[[-26.6, -38.0, 43.8, -35.6, 5.1, -20.0, 22.3, -41.4, -20.9, 10.3, -29.1, -30.4, 11.2, -54.4, 29.5, -43.3],
 [-28.0, -43.0, 37.9, -5.9, -10.3, 32.5, -36.4, -5.8, 42.0, 16.8, 25.0, -6.7, -9.2, 23.8, 56.2, 10.9]]
Rows and columns are numbered from 0.
Give the entry in the top-right corner.
A: -43.3
The bottom-left entry: -28.0
Give the entry just right of the largest entry.
A: 10.9
The entry in row 0 and column 2 -> 43.8
The entry in the top-left corner -> -26.6
The entry in row 0 and column 1: -38.0
Give the entry just left of -5.9.
A: 37.9
The entry directly above 56.2 is 29.5
The largest entry: 56.2
The entry just right of 37.9: -5.9
Give the entry just left of the smallest entry.
A: 11.2
The entry directly below -20.0: 32.5
The top entry of the column that holds the smallest entry -> -54.4
Give the entry directly below -38.0.
A: -43.0
Give the bottom entry of the column that holds the smallest entry.
A: 23.8
The entry just right of 10.3 is -29.1
The entry just left of 11.2 is -30.4

B =
[[-42.3  10.3  11.8 -39.2   8.8  21.4 -13.1  -7.1 -35.5 -11.5   0.6]
 [-29.0  12.7  20.3 -26.9  15.3  12.6 -15.9 -15.4 -29.8  -9.7 -13.4]
 [ 15.1 -19.6 -32.3  15.7  -1.7 -12.3   0.4  16.1  24.4  13.7  11.8]
 [  6.8   3.7  18.7   8.2  24.7 -14.5 -20.5 -26.3  -4.9  -4.1 -32.2]
 [ -1.1 -22.7 -37.0   1.9  -3.6  -6.4  -2.5  16.3  13.8   6.1  20.9]
 [-42.2  -1.9 -16.2 -39.3  -6.6  25.4  -1.5  17.0 -22.5  -2.8  26.9]
 [ 30.6   3.6  17.2  28.7  23.8 -23.1 -14.0 -20.8  14.2   8.5 -38.3]
 [-26.2  10.2  19.1 -23.6  17.0   8.7 -17.8 -18.0 -27.8 -10.8 -15.1]
 [ 43.9 -14.2  -9.4  43.0  16.6 -34.2  -9.9  -8.9  34.1  13.9 -23.9]
 [-45.3  11.6   9.1 -43.0   4.5  26.8  -8.8  -0.1 -35.6  -8.5   6.5]]
Counting starts at 0.
The entry at row 2, column 0: 15.1
What is the entry just right of -39.2?
Answer: 8.8
The entry directly above -1.9 -> -22.7
What is the entry at row 0, column 0?
Answer: -42.3
The entry directly below 19.1 is -9.4
What is the entry in the bottom-left corner?
Answer: -45.3
The entry just right of 21.4: -13.1
The entry just right of the smallest entry is 11.6
The entry directly above 3.7: -19.6
What is the entry directly below 10.2?
Answer: -14.2
The entry directly above the smallest entry: 43.9
The entry just right of -15.9 is -15.4
The entry just right of -42.3 -> 10.3
The entry directly above -12.3 is 12.6
What is the entry in the bottom-right corner?
Answer: 6.5
The top-right entry -> 0.6
What is the entry just left of -18.0?
Answer: -17.8
What is the entry at row 1, column 0?
Answer: -29.0
The entry at row 0, column 2 is 11.8
The entry in row 2 and column 2 -> -32.3
The entry in row 1 and column 2: 20.3
What is the entry just left of -39.3?
Answer: -16.2
The entry directly below -15.9: 0.4
What is the entry directly above the largest entry?
Answer: -26.2
What is the entry just right of -23.6?
Answer: 17.0
What is the entry just left of 6.1?
Answer: 13.8
What is the entry directly above -23.6?
Answer: 28.7
The entry directly below -1.9 is 3.6
What is the entry directly above -1.5?
Answer: -2.5
The entry directly above 26.8: -34.2

arr =
[[ -2.5  -1.1   3.8   0.4 -22.1  -4.4  12.6  -0.2]
 [ -5.6  -0.9   7.6  10.2   8.2   0.9  -6.5   1.3]
 [  0.3  -3.3  -1.3  14.1  -4.8  -0.4  23.2   4.4]
 [  5.2   1.7  -3.5   2.1 -15.2   2.6   8.8   1.7]
 [  6.1  -3.8   0.2  10.8  -7.7   4.6  45.0  -7.2]
 [ -1.3  -6.5   7.3   2.3  17.4  -7.5 -11.1  -0.7]
 [  4.9   6.6  -0.9   3.3  10.7  -4.4 -17.2   1.7]]
Rows and columns are numbered from 0.
The entry in the top-right corner: -0.2
The entry in the bottom-right corner -> 1.7
Report the top entry of the column that holds the smallest entry.
A: -22.1
Report the entry at row 1, column 1.
A: -0.9
The entry directly below -11.1 is -17.2
The entry in row 0 and column 0 -> -2.5
Report the entry just left of the largest entry.
A: 4.6
Report the entry at row 0, column 2.
A: 3.8
Report the entry directly above -11.1.
A: 45.0
The entry just right of the smallest entry -> -4.4
The entry at row 1, column 0: -5.6
The entry in the bottom-left corner: 4.9
The entry just right of 45.0 -> -7.2
The entry directly below the smallest entry -> 8.2
The entry at row 2, column 2: -1.3
Report the entry at row 2, column 0.
A: 0.3
The entry at row 0, column 1 is -1.1
Report the entry at row 1, column 2.
A: 7.6
Report the entry just left of 7.3.
A: -6.5
Report the entry just left of -15.2.
A: 2.1
Report the entry directly above the largest entry.
A: 8.8
The entry just right of 8.2 -> 0.9
Report the entry directly below the largest entry.
A: -11.1
Report the entry just right of 3.3.
A: 10.7

Read these off the grid that follows. Counting starts at 0.
1) Give the top-right entry.
2) Give the entry in row 0 and column 0.
3) Give the entry in row 0 and column 2.
4) Give the entry in the bottom-right corner.
5) Give the entry directly below the largest entry.
6) Give the entry in the bottom-left corner.
7) Give the entry in row 0 and column 1.
8) Give the entry just left of the largest entry.
47,51,5,71,58,60
30,49,5,62,55,52
57,53,5,85,57,71
48,49,5,72,58,59
54,51,5,74,57,64
18,53,5,44,56,36
48,47,5,73,57,64
1) 60
2) 47
3) 5
4) 64
5) 72
6) 48
7) 51
8) 5
